deri: -19 -59 -76 69 114
sep: 57 69 57 57 30
nubez: 61 1 61 -11 61
meve: 52 73 -7 26 37
dup nubez: 
61
dup sep: 
57
61 1 61 -11 61
nubez

bib: -98 -20 -48 -9 -88 -61 77 -104 34 -66 -13 -100 -27 8 30 53 -104 11
nit: -74 -35 -37 12 -88 -41 40 17 8 -38 -3 -65 -20 -19 -4 -40 85 29
tebo: -8 69 1 -106 63 7 -20 -77 45 46 20 -1 -5 -102 -117 -5 19 -79
voli: 53 0 1 73 29 21 50 81 41 -9 41 6 5 -23 -61 41 26 1
Vibi: -22 -25 91 83 -47 -49 61 75 40 -24 86 -17 -57 -34 -62 24 -46 35
sete: -74 -35 -37 12 -88 -41 40 17 85 -46 -3 85 -20 -19 -4 -40 85 29
kat: -8 69 1 -106 63 7 -20 -77 45 46 -69 4 15 59 92 -32 27 65
rakad: -74 -35 -37 12 -88 -41 40 17 8 -46 -3 -65 -20 -3 9 32 -77 -12
dup sete: 
85
dup bib: 
-104

Zupo: -45 14 -46 -56
keb: -94 89 59 -94
kefog: -117 -117 -117 -117
Tak: 75 64 30 -13
molen: 59 59 59 -64
dup keb: 
-94
dup kefog: 
-117
dup molen: 
59
59 59 59 -64
molen
-45 14 -46 -56
Zupo

Giku: -11 5 55 9 -28 54 36 17 -32 44 -10 68 -17 6 11 38 35 71 32 9 67 -1 22
 -78 6 -4 21 53
mit: 17 3 -10 0 22 -19 -3 26 -3 6 9 -30 32 -21 -7 -2 -30 -52 9 0 -14 -11 -3
 15 14 10 -27 -26
zinem: 24 3 -19 33 17 5 19 52 36 49 -32 -59 63 -70 -24 20 -73 -11 36 -96 3 -92
 -13 36 25 25 33 5
madi: 33 7 -18 -36 44 -36 -6 53 58 13 -3 -59 -36 -42 -17 -6 -61 -105 19 -58
 -26 -22 0 33 27 20 -52 -22
17 3 -10 0 22 -19 -3 26 -3 6 9 -30 32 -21 -7 -2 -30 -52 9 0 -14 -11 -3
 15 14 10 -27 -26
mit
33 7 -18 -36 44 -36 -6 53 58 13 -3 -59 -36 -42 -17 -6 -61 -105 19 -58
 -26 -22 0 33 27 20 -52 -22
madi
24 3 -19 33 17 5 19 52 36 49 -32 -59 63 -70 -24 20 -73 -11 36 -96 3 -92
 -13 36 25 25 33 5
zinem

Zake: -19 -5 -13 22 -13 -104 -13
nub: -19 -5 -13 22 -13 -13 26
fuzil: -8 -5 -13 22 -2 10 26
roded: -8 -5 -13 -13 -13 -13 -13
dup nub: 
-13
dup Zake: 
-13
dup roded: 
-13
-19 -5 -13 22 -13 -13 26
nub
-19 -5 -13 22 -13 -104 -13
Zake
-8 -5 -13 -13 -13 -13 -13
roded

dere: 31 39 30 39 39 39 39
Nuvif: 49 49 30 49 49 49 49
nov: 16 16 -51 16 16 16 36
dup Nuvif: 
49
dup dere: 
39
dup nov: 
16
16 16 -51 16 16 16 36
nov
49 49 30 49 49 49 49
Nuvif
31 39 30 39 39 39 39
dere

Dom: 12 45 -38 -11 31 -15 -17 10 46
Bam: 12 -43 -43 -46 37 -43 0 -61 -43
Retuv: 12 -64 18 -46 37 48 0 -61 -43
Sezuk: -39 37 -41 -24 -87 -42 -43 48 -24
vudi: 12 45 -38 -11 31 -35 -20 -7 -12
dup Sezuk: 
-24
dup Bam: 
-43

luzi: -85 -73 -85 29 -85
Rifo: 16 17 42 -33 -3
boge: -57 -73 -89 -51 -1
kika: 59 -27 -3 45 -95
takep: 61 -39 94 84 16
fisi: 10 -70 38 -25 37
lidok: -4 -34 -5 18 -21
Sel: -79 39 4 -31 32
zipi: -21 -21 -21 -37 33
piv: -62 -76 -26 -14 24
tor: 46 -43 22 52 -32
dup luzi: 
-85
dup zipi: 
-21
-4 -34 -5 18 -21
lidok
-85 -73 -85 29 -85
luzi

fabe: 14 10 -79 14 14 23 14
Zoveb: -70 -44 -22 78 68 17 112
mer: 109 109 109 29 59 -8 109
dup fabe: 
14
dup mer: 
109
109 109 109 29 59 -8 109
mer
-70 -44 -22 78 68 17 112
Zoveb

Legu: 66 7 22 35 -3 -44 -10 46
teles: -42 40 -7 -28 12 89 44 -50
fuzu: -42 -28 63 46 -31 -15 -91 -37
gal: -25 -16 11 47 18 32 -19 18
fopun: -6 -6 55 39 -6 -49 -47 -6
Gano: -44 6 -51 -25 24 56 -63 -63
Guk: -93 22 1 -19 -35 68 31 -50
dup fopun: 
-6
dup Gano: 
-63
dup gal: 
18

Nef: -54 27 -38 5 27 28 -13 27 13 -70 72 27 35 -41 13 24 12 -45 34 -5 13 27
 -10 72 -5 -28 13 27
zat: -35 48 -39 -11 30 3 8 7 -8 -67 47 -22 45 -39 39 14 -3 -34 60 9 54 58 -49
 71 -17 -10 46 34
lodag: -54 27 -38 5 27 28 -13 -6 13 -70 72 -57 35 -41 13 8 -33 -30 88 -9 42 27
 -69 66 -32 -47 52 24
Lop: -67 13 -10 49 -10 68 -29 -18 -14 29 42 -90 -49 -42 -17 23 -87 -15 57 -14
 -9 -35 -71 37 -18 -58 61 -13
dup zat: 
-39
-54 27 -38 5 27 28 -13 27 13 -70 72 27 35 -41 13 24 12 -45 34 -5 13 27
 -10 72 -5 -28 13 27
Nef

pok: -17 5 -16 -40 -15
vugo: -9 29 -14 22 22
fesol: 22 -1 -12 4 40
Bego: 7 7 -1 8 6
Rin: -17 -22 -35 4 -33
menok: 46 -59 35 35 -48
lel: -22 -2 -9 -22 -43
kufut: 31 -26 38 59 -71
Fip: 48 17 43 -2 -5
zore: -33 25 38 -22 38
vodir: 25 36 16 7 -1
mem: 19 76 31 15 112
dup zore: 
38
dup menok: 
35
dup lel: 
-22
dup vugo: 
22

dab: 77 -34 -39 82 10 54 -43
zun: 49 20 -63 29 20 20 -29
kabeb: -103 57 -27 -50 -8 -60 -65
fik: -71 -41 -85 -82 54 -47 -42
zib: -98 -11 -85 -75 56 -44 -63
Rame: -94 16 -24 -76 2 -76 -76
dup Rame: 
-76
dup zun: 
20

